(in the rows, 100 means zero)
A single turn carries every row of the set below to another of its rows. Some are shown first; where does it send the rows asked next?
Kuzil: 90  54  97  96  108  99  94  96  103  105  120  100  119  99  115  93  125  107  96  97  97  99  91  110  96  88  113  111  112  89  98  90
nopu: 80  98  113  105  103  114  95  116  78  111  85  121  93  99  90  100  117  89  84  83  95  96  106  94  89  100  101  130  101  101  82  104
lak: 90  100  107  99  121  107  102  112  94  123  83  95  140  109  125  92  124  116  104  90  93  106  99  100  94  83  76  94  101  99  94  97
Sotuf: 113  85  100  100  65  97  109  108  91  121  100  105  124  90  77  94  117  103  104  105  90  105  101  97  89  91  99  105  98  100  100  95
gofik: 78  96  108  105  101  121  96  119  88  113  84  112  94  106  95  105  118  92  78  86  98  90  96  82  101  108  106  125  107  102  81  98
Zon: 103  105  93  87  129  119  98  103  87  113  99  98  86  94  103  100  111  94  88  86  87  100  112  116  110  97  87  125  95  102  109  80
Velir: 114  82  100  98  63  95  106  111  96  117  100  100  126  97  81  95  121  103  103  103  88  97  96  96  89  94  103  107  101  103  98  95
feme: 118  108  104  92  124  101  92  114  87  118  98  96  88  90  108  92  121  92  87  84  90  90  88  116  103  99  96  130  95  102  106  74
mipa: 114  75  98  96  66  102  104  110  101  120  96  93  125  100  81  98  120  105  104  99  83  95  94  96  93  95  103  104  98  107  95  94
Sifub: 105  100  85  85  131  113  90  114  99  114  91  90  88  94  106  101  115  96  93  87  90  101  95  109  113  100  93  126  97  104  106  74
razok: 94  77  97  90  108  100  87  81  101  113  81  89  99  101  112  98  122  95  92  120  88  104  84  91  104  113  70  100  106  109  96  111
Seb: 112  87  118  99  98  91  88  84  96  126  90  90  99  101  116  89  129  95  85  115  91  89  74  99  99  111  76  101  105  101  100  109
Lale: 102  87  114  94  106  92  92  75  84  118  89  102  96  92  108  90  122  91  89  117  88  106  96  107  89  103  65  104  98  102  101  118
bubuv: 102  83  108  96  99  102  91  80  101  120  90  87  99  106  116  96  124  97  82  119  90  91  79  91  107  116  75  98  108  104  98  109
zus: 92  98  120  109  98  123  91  119  92  135  80  108  86  106  94  97  120  98  83  80  99  88  95  97  107  98  106  121  99  93  88  99
zer: 111  80  95  98  70  100  108  108  93  125  92  103  122  85  75  96  116  103  105  104  86  113  99  95  91  89  95  106  91  105  99  94
Ger: 108  71  94  95  67  108  107  106  99  121  93  96  123  97  79  101  116  106  104  99  79  99  97  91  95  94  100  103  93  112  95  93
Kek: 92  95  116  107  104  101  85  128  89  123  75  112  91  95  94  95  125  90  91  80  100  95  86  97  91  97  108  132  98  99  81  99
sig: 84  95  111  105  105  124  90  116  91  129  75  111  85  102  88  98  116  97  92  81  99  102  110  102  104  90  100  122  96  94  89  106
nafa: 107  72  92  95  70  105  109  107  94  121  91  100  123  88  76  101  114  104  104  101  80  109  98  91  91  93  95  106  92  112  95  93
tori: 103  104  89  89  124  114  98  112  92  106  101  93  93  97  111  105  116  93  79  90  89  88  89  99  111  110  96  127  104  108  102  71
fofez: 97  97  119  106  118  105  107  108  86  134  84  98  138  101  128  90  124  114  95  84  83  99  88  97  89  86  76  94  92  105  90  93
Pil: 113  110  103  95  118  116  100  106  89  119  105  95  89  100  109  98  117  97  77  85  88  82  94  109  112  105  96  123  99  100  108  73
zazi: 89  101  105  103  119  103  106  115  92  120  85  97  143  104  128  93  124  113  98  93  93  106  87  89  94  90  78  95  104  103  90  92
sabo: 90  46  103  100  111  108  104  83  90  121  115  108  110  81  110  94  117  107  85  89  80  105  90  105  93  86  103  110  92  99  97  88
noto: 93  44  100  95  112  106  94  89  101  116  113  99  113  94  112  93  122  109  95  88  85  100  92  114  95  84  110  110  99  96  97  92
ropur: 97  79  103  90  110  97  86  79  96  120  80  93  95  95  107  92  121  94  97  117  87  112  93  102  99  101  65  102  97  105  100  116
zoz: 96  66  104  108  106  99  104  95  95  127  118  110  114  77  113  88  119  107  86  102  104  114  81  103  101  86  106  107  105  79  106  83
niso: 87  98  112  99  120  106  106  106  86  116  88  100  141  110  126  93  122  113  100  86  84  101  104  100  86  85  75  97  99  106  90  100
seve: 92  66  101  104  103  102  102  95  99  114  125  107  117  93  115  90  121  107  88  103  106  105  90  105  101  89  110  107  115  78  105  88
Tizot: 109  90  119  99  101  82  91  82  86  119  93  100  100  92  112  87  128  90  86  117  90  96  80  103  87  108  71  107  101  103  98  113
Moti: 82  89  101  102  109  111  84  129  97  119  70  107  91  98  93  101  121  92  95  84  101  104  90  89  101  97  105  128  101  101  81  98
vubo: 91  103  114  106  115  110  112  108  87  127  88  100  141  102  128  93  122  114  89  89  88  100  90  88  92  92  76  93  100  103  90  91
vak: 93  56  103  105  110  99  105  91  87  124  115  113  113  69  111  91  117  104  83  96  90  114  79  99  93  88  103  111  96  93  98  81
nin: 94  96  114  101  121  98  104  110  85  120  84  101  141  103  127  91  126  111  99  84  82  100  92  98  81  85  76  101  93  110  87  96
mimop: 107  107  97  89  127  102  97  107  79  103  103  105  91  88  104  98  116  88  85  87  87  96  101  112  95  101  90  133  96  107  104  78

tori -> Pil
razok -> bubuv
noto -> Kuzil
And these:
zus -> Kek
zer -> nafa
fofez -> nin

